[[-68, -2, -19],
[-44, 48, -8],
[-60, 3, -18],
[43, -48, -8]]
->
[[-44, 48, -8],
[-60, 3, -18]]

[[14, 34, 32, -45],
[56, -28, 35, -39],
[45, -29, 21, 41],
[26, -11, 45, 47],
[39, -71, 6, 36]]
->
[[56, -28, 35],
[45, -29, 21]]

[[30, 15, -8, 2],
[24, 38, 14, -14],
[8, 77, 44, 67],
[1, -22, -15, -18],
[31, 23, 45, 71]]
->
[[24, 38, 14],
[8, 77, 44]]

[[29, 72, -43, 5, -54],
[55, -52, 77, 14, 45],
[-3, 54, 52, -3, -10]]
->
[[55, -52, 77],
[-3, 54, 52]]

[[-1, 3, 3, -17],
[21, 40, -1, 35],
[-33, -65, -9, 6]]
->
[[21, 40, -1],
[-33, -65, -9]]

[[-6, 1, 17],
[16, -4, 5],
[35, -8, -12],
[28, -6, -10],
[70, -18, 26]]
->
[[16, -4, 5],
[35, -8, -12]]

[[-16, -1, -15, 17, -12],
[34, 13, 26, -60, 27],
[-14, 56, 77, -22, 28]]
->
[[34, 13, 26],
[-14, 56, 77]]

[[-7, 15, 1, 10, -11],
[-19, 8, 71, -15, 27],
[-3, -2, -6, -8, -2],
[-5, 5, 14, -7, -5],
[-6, 26, 20, 18, -23]]
->
[[-19, 8, 71],
[-3, -2, -6]]
---
[[1, 67, -58, 41, -23, 16, 26, -51, -53, 0],
[-25, 23, -12, -73, -11, 34, -15, 8, -50, -16],
[-55, 12, -26, -47, -33, 48, -28, 4, 0, -67],
[3, 8, 15, -33, 44, -48, 9, 45, 31, -27],
[-7, 25, 5, -44, 35, 40, -3, -48, 20, 46],
[-11, -45, -34, -51, 47, 41, 49, -5, 51, -23]]
->
[[-11, -45, -34, -51, 47, 41, 49, -5, 51, -23],
[-7, 25, 5, -44, 35, 40, -3, -48, 20, 46],
[3, 8, 15, -33, 44, -48, 9, 45, 31, -27],
[-55, 12, -26, -47, -33, 48, -28, 4, 0, -67],
[-25, 23, -12, -73, -11, 34, -15, 8, -50, -16],
[1, 67, -58, 41, -23, 16, 26, -51, -53, 0]]

[[10, -21, 12, -15, -56, 13, 9, -71, 8, -15, 3, -38, 6],
[-68, 39, -37, 10, -28, -47, -18, -26, -60, -25, -36, -27, -35],
[-9, -13, 8, 27, 43, -13, 7, 78, -13, 70, 28, 44, -23],
[-19, -14, 11, -22, -19, -5, -3, -3, -14, 1, -10, -10, 3],
[21, 26, -25, 12, 10, -11, -9, 15, 0, -52, -21, 1, 10],
[-19, 32, -16, 4, 29, 16, -24, 28, -3, -26, 14, 38, 19],
[0, 54, -61, 38, -17, -38, 30, -35, 5, -41, 20, 20, -58]]
->
[[0, 54, -61, 38, -17, -38, 30, -35, 5, -41, 20, 20, -58],
[-19, 32, -16, 4, 29, 16, -24, 28, -3, -26, 14, 38, 19],
[21, 26, -25, 12, 10, -11, -9, 15, 0, -52, -21, 1, 10],
[-19, -14, 11, -22, -19, -5, -3, -3, -14, 1, -10, -10, 3],
[-9, -13, 8, 27, 43, -13, 7, 78, -13, 70, 28, 44, -23],
[-68, 39, -37, 10, -28, -47, -18, -26, -60, -25, -36, -27, -35],
[10, -21, 12, -15, -56, 13, 9, -71, 8, -15, 3, -38, 6]]

[[1, 62, 13, 12, -6, 19, 8, -45, -17, 30, 3, 15, -44, 13],
[-7, -16, 11, -14, -4, 15, -48, 48, 11, -3, 12, -11, 25, -12]]
->
[[-7, -16, 11, -14, -4, 15, -48, 48, 11, -3, 12, -11, 25, -12],
[1, 62, 13, 12, -6, 19, 8, -45, -17, 30, 3, 15, -44, 13]]

[[45, 22],
[-27, -60],
[-1, -28],
[-32, -44],
[40, 13],
[-33, -7],
[-15, -71],
[-8, -41],
[31, -31],
[40, 43],
[-9, -4]]
->
[[-9, -4],
[40, 43],
[31, -31],
[-8, -41],
[-15, -71],
[-33, -7],
[40, 13],
[-32, -44],
[-1, -28],
[-27, -60],
[45, 22]]

[[60, 5, -4],
[-14, -42, -67],
[53, 19, 11],
[39, -10, -44],
[-25, 3, -23],
[-53, -13, -36],
[59, 12, 3],
[38, -11, -35],
[72, 9, -2],
[2, 12, -9]]
->
[[2, 12, -9],
[72, 9, -2],
[38, -11, -35],
[59, 12, 3],
[-53, -13, -36],
[-25, 3, -23],
[39, -10, -44],
[53, 19, 11],
[-14, -42, -67],
[60, 5, -4]]

[[-5, 30, -44, 0, 3, -20, -13, -9],
[9, 11, 19, 9, 3, 12, -1, -14],
[-9, 2, -40, -10, -10, 2, 0, -11],
[6, 6, -26, -8, -13, 17, 9, -11],
[-11, -7, -67, -7, -1, 6, 22, 8]]
->
[[-11, -7, -67, -7, -1, 6, 22, 8],
[6, 6, -26, -8, -13, 17, 9, -11],
[-9, 2, -40, -10, -10, 2, 0, -11],
[9, 11, 19, 9, 3, 12, -1, -14],
[-5, 30, -44, 0, 3, -20, -13, -9]]

[[41, -2],
[65, -51],
[0, -72],
[27, -77],
[-40, 73],
[21, -51],
[-78, -51]]
->
[[-78, -51],
[21, -51],
[-40, 73],
[27, -77],
[0, -72],
[65, -51],
[41, -2]]

[[79, -2, 29, -71, 50, -79, -80, 5, -54, -6],
[-12, -14, 19, -13, -77, 47, -67, -62, 29, 61],
[33, 5, 71, -28, 57, 40, 47, -19, -28, -57]]
->
[[33, 5, 71, -28, 57, 40, 47, -19, -28, -57],
[-12, -14, 19, -13, -77, 47, -67, -62, 29, 61],
[79, -2, 29, -71, 50, -79, -80, 5, -54, -6]]
